Rotation paths and how fast each direction turns (deg/step)
Each turn is a multiple of 5 degrees from 10 to 175, or 0.
Each row of a path follows its step; steps can be skipped.
Rotation 1:
step 0: [ -3.0  -5.9   5.3   1.5 -13.8   7.9 -13.4  -8.4 -14.3 -21.0  11.4  14.3
   3.8   6.0  -0.6  -6.9  -2.0 -11.6   9.6  -4.9   2.0   4.5   8.9   6.5
   3.3  -2.8  14.1   4.4  12.6 -15.2 -15.5  -3.0   0.6  25.7  18.0   2.5
 -13.4   1.4  -5.9   1.3  -4.9  11.4  -9.9   6.4   3.2 -20.3  14.1   4.4
 -14.4   6.4  19.8  12.3   5.5   9.6  12.8]
step 1: [ -3.2 -15.2  -2.1 -12.5   9.3  -8.4   8.6  12.8  -8.2 -10.8  -3.1  -4.6
   7.9 -13.1  13.4  -2.0  10.7 -21.1  -5.7   2.6   9.6   2.3  -2.0  -4.5
   2.4  -3.7 -12.3   7.0  15.3  24.9  -7.3   0.4   7.6   8.0  -6.8   7.2
 -11.3 -13.3   5.4   3.9 -12.7  -8.0   3.4  -5.0  -4.8  26.7   5.3  10.6
   4.8   3.1  -1.9  11.4  18.9  24.5   6.6]
step 2: [ -2.7   9.3 -22.6  -3.8 -12.3  -7.2   2.1  22.9 -15.4  13.7  -3.5  -2.6
  -2.8   2.3   1.9   4.5   8.0 -23.4   2.5  21.1   4.8  23.8  -4.6   8.4
  -0.9 -16.4   9.7  -1.6  -0.8 -14.9  14.6  -3.3 -14.7   3.9  -3.2   8.1
   5.5  -6.4   1.1   6.3  16.9 -13.4  -7.8   6.0   4.4  -2.2   4.3 -19.0
   2.4   3.0   8.2  -6.5   6.1  -5.9   8.7]
step 3: [-17.2 -11.9  -1.6  -7.3  -0.2   2.9 -20.6  -2.9   9.0  -9.4  -1.9   6.4
  -8.6 -19.7  -1.5 -14.8   1.5  -6.4   7.9  -6.5   0.8 -11.9  -1.8  10.2
  -1.5  -2.2  12.6   9.2   1.6   4.6   3.4  -7.8   7.7 -19.3  18.5  -6.2
  -0.1 -12.2   3.1   6.7  -0.2   9.2 -32.4  -4.1   3.3  -8.6  20.2  -4.4
  -3.2  -7.5  -5.3   0.9  18.7 -13.4  14.5]
step 4: [ -6.4  18.2   4.2 -22.2 -11.5  -7.5  -8.5 -17.2  -6.5   3.1  12.2  -7.7
   3.6 -20.3 -15.5  -6.0   3.4 -13.1   5.8  -0.7  -5.0  10.5   0.7  -7.0
  -5.2   4.2 -18.8  -3.8   3.7  15.0  11.1  19.0   8.4   4.2  -9.0   8.6
  -6.4   1.7   2.6  -1.5 -16.8   2.3   6.6  16.8  -7.1  -4.0  -2.1  -9.3
  -0.6  -3.7  22.6  11.9  16.9  11.6   5.5]
step 5: [ 15.5   0.1 -20.7 -14.9 -10.6  -9.7   2.1  15.0   7.6  10.5   6.5   5.1
   8.0  15.2  16.7  -4.3  -7.5  -2.2 -12.8  -4.1  -2.3  13.0   6.3   0.7
 -11.5  -1.4  -3.5  -4.5  -6.0  -6.0   8.9 -22.5   0.6 -14.4   1.2   1.4
  -9.5   3.6 -14.1  -6.5   9.0   7.3  -0.4  -7.0 -17.0  10.1  14.1  -1.7
  12.6  -4.9  11.8  -1.7  29.8   7.2  -6.4]
step 6: [-12.3   8.7  -0.8   7.7  13.5 -13.8   9.8   3.4  -0.4   5.0  -4.7  -4.2
 -15.7  -5.1  -0.4   3.3   6.5  -2.9   5.7  -4.1   4.2 -16.2 -10.5  -5.9
  -7.9 -15.8  -6.1 -10.2  -2.0  -1.2  -1.6  -6.7 -19.0 -30.6  -7.6   4.2
  -1.8  -7.6  11.5   4.3  -9.5  11.7 -12.6 -18.9 -10.2 -10.4  -6.5 -24.7
   2.4 -14.6  10.0   9.5  -0.4 -11.0  13.9]
step 7: [  1.7   3.5 -17.4   9.7 -23.1  -2.1   1.4 -11.7   4.6 -13.0  10.4 -12.7
  -4.6 -29.5  -0.9 -13.8 -14.0  12.5  11.1   5.7 -19.6 -13.6   0.3 -10.5
   1.0  21.9   6.0   0.7  -2.6  -7.7   7.0  -1.8   5.8  -3.8  -0.7  11.0
   5.6  18.4   2.2   1.0  10.2   5.4  -2.7  16.0 -16.6  -8.1  -1.6 -12.7
  -0.7   2.7   0.6  11.9   4.1   1.6  -0.4]
step 8: [ 12.5   8.5  -9.0 -13.8   9.9   0.1   7.4 -11.7  -1.3 -10.8  25.8  12.0
   8.4  14.7  10.5  -0.9   0.0  -5.5   2.1 -14.4  -5.5  -1.6  21.2  10.7
   3.3  -5.0  -3.6   5.7   7.9  13.4  -2.9 -12.8  -4.2  -0.4  -2.0  -8.7
  -4.8  13.5   1.2  -5.5   3.3   8.6   5.8 -15.4 -15.8 -16.1  -4.3  14.0
 -12.6  -5.4  15.6  26.2   3.1   4.2  -3.6]
step 9: [ 23.1   1.7   2.8   1.7  -1.7 -17.9  -1.7  12.2 -10.1 -24.0 -11.7 -10.9
   8.1   6.8  10.0   2.8   9.3   6.1  -3.5  14.6   6.5 -14.1  -3.0  -7.0
  -7.4  -8.1  -8.8 -11.4   4.9 -16.0 -19.0   2.7 -15.8  -3.0 -21.6   5.4
  -1.5  -2.1  10.7  15.7   2.0   4.5   0.6  -5.2 -12.5  19.5   1.6  -0.1
  13.7   1.9   2.0  18.2   1.6   7.6   7.4]
step 10: [  4.3   6.2 -13.8  18.9 -11.4   2.8  23.2  18.3   6.3  -3.3  12.7 -14.9
 -11.6  -9.5  18.3  -2.8  -1.7  -8.4  11.0   7.1   7.6  -1.0   8.4  17.0
  -4.7   5.0  13.6   6.2  -0.3   1.3   7.2 -13.5   9.1  10.3  -9.7   9.1
  -3.1  -1.7  24.0  10.3  13.9   6.2 -11.3  -3.6   9.6 -11.3 -10.0  -9.2
  -4.6   2.5 -12.3   1.0  -8.3 -10.5   5.5]
step 11: [  1.6   0.4   9.9  -6.8  -1.2  10.0 -14.1 -17.4   0.8 -34.3   2.3   6.9
   2.3 -21.1  -6.6   1.3  12.4  -7.1  -8.2   7.2   2.6  11.4  19.3  -4.1
  24.8  -4.3  14.9  -3.2   4.6   6.3   0.4  -2.3  -6.4  -3.2  11.0  -5.8
  10.6  13.0  13.3  16.5  10.3   1.6   3.6  -8.5  -0.5 -15.9   6.4   9.7
  -2.3  -5.6   0.6   6.7   3.8  -8.2  11.8]
[ 3.3 -6.6 -1.9 -2.2  2.1 -2.2  1.8  2.8 -0.9  2.2  0.7  5.8  6.7 -1.0
 -3.5 -0.7  2.4 -4.8  0.4 -0.4 -1.1  2.2  2.6  0.3  1.6  0.0 -5.3 -2.3
 -3.4  0.8  2.3 -2.6  0.5 -1.2  0.2 -4.5  3.8  5.5 -2.0  4.3  0.8 -5.6
  1.8 -2.3 -2.4 -6.5 -1.1 -0.8  7.8  5.9 -0.4  0.2 -1.7 -2.4 -0.4] -> 115
[-2.0  7.7 -5.0 -2.9  2.3  0.7 -3.1  3.7 -2.8 -2.0 -1.5 -5.7 -2.4 -5.2
 -2.0 -0.3 -2.4  0.1  2.3  1.8 -0.2 -1.2 -0.8  2.9 -3.7  0.8 -5.3 -2.0
 -2.4 -6.0 -3.1  2.1  0.0  6.5 -1.1  5.2  0.1  4.2 -1.2 -3.3  2.5 -3.4
  3.2  5.2 -0.6  0.0 -3.0 -0.4  6.3  2.3 -2.4 -2.2  1.0 -0.2 -3.3] -> 140
[ 0.5 -0.7 -2.4  2.6 -2.4 -2.4 -2.7  5.2  1.0 -4.3 -6.9  1.0  0.4  3.2
  4.1  0.9  2.6 -2.2  1.8 -6.8 -4.8 -1.5  0.7 -5.6 -3.4  8.4  1.4 -1.1
  1.1  2.1  0.9 -0.5  3.5 -1.5 -2.7  0.6 -3.2 -0.5 -5.3 -3.0  4.6  0.7
 -0.8  2.7  1.5 -2.5  2.0  4.2 -0.5  2.8 -5.7  0.3  3.5 -3.5  3.1] -> 160
[-4.6  4.6 -5.8  3.2  2.5  0.5 -3.6  0.5 -0.2 -1.1  0.2  2.9  2.8 -2.4
 -5.8  1.7  0.4  0.2  0.3  2.0  1.6 -2.7  5.3 -3.4 -3.8 -0.4  8.9  3.6
  5.6  2.0  2.3 -1.3  0.9 -3.8 -1.1 -3.3 -1.1 -4.2 -0.3  2.3  1.5 -1.2
 -0.9  2.2 -6.0  0.7 -3.7  1.9  3.7  1.2  2.3 -4.6 -5.4  2.7 -2.7] -> 85
[-4.7 -4.7 -0.5  3.3 -1.6 -0.4 -2.5  3.2 -1.3 -2.5  4.8 -0.7 -2.7  0.1
  2.7  0.5  2.6 -4.9 -3.0  4.8  4.8  4.2  6.3  1.1 -0.5 -1.9  0.4  0.3
  1.8  3.9 -5.9  5.9 -1.2  2.8 -3.1  0.3  5.6 -0.2  1.4 -1.4  1.8  2.4
 -1.1  2.1  3.1 -1.4  9.0  2.2  1.9  2.3 -3.9  1.2 -4.1  0.9 -1.2] -> 35
[ 2.3 -1.0 -3.1  2.6 -2.3  5.6  4.1  2.7 -4.7 -8.5  2.9  2.1  1.5  1.3
  0.3  2.6 -0.8  4.6  4.6 -3.8 -1.0 -1.8 -4.9  0.4  0.9 -2.4  3.7 -0.1
 -1.1  1.4 -3.5 -1.1 -1.7  2.2 -2.4 -2.5 -1.0  5.5  5.5 -2.6  2.8 -1.6
  0.6 -3.4  2.0  2.8 -2.2  1.5  1.2  3.6  0.1  3.6 -5.6  5.6  5.0] -> 35
[ -3.1  -1.3   5.8  -0.6   2.0   0.5  -6.6  -1.4  -1.3   3.1  -1.5   0.2
  -2.4  -0.7   0.8  -1.2   0.9   1.7   4.0   0.7  -4.1   4.4   3.8  -4.1
  -4.6   0.2  -2.7   1.3   0.2  -2.2   1.2  -1.1  -2.6   7.1  -0.7  -1.1
  -1.7   2.4   2.0  -1.1   1.9   1.1  -6.0 -10.8  -7.5   2.6  -0.3   0.4
   0.1   0.3  -3.4  -1.2  -2.0   0.8   3.5] -> 130
[ 2.5 -1.2  0.5  6.8  2.4  2.5  1.4  5.1  0.0  2.6 -4.0 -2.0 -0.5 -0.3
 -7.3 -2.8  4.7  2.1  5.0  1.8  2.5 -1.0  1.4  3.7 -1.6  1.0  1.8  5.1
 -2.1 -5.8  1.1  1.1  0.5 -5.6 -1.2  1.4 -3.0  6.1  3.8  0.2 -5.0  2.7
 -5.6  2.1  2.0 -3.2  4.0 -4.5 -2.0  0.0 -3.4 -0.6 -0.6 -1.7  1.2] -> 100
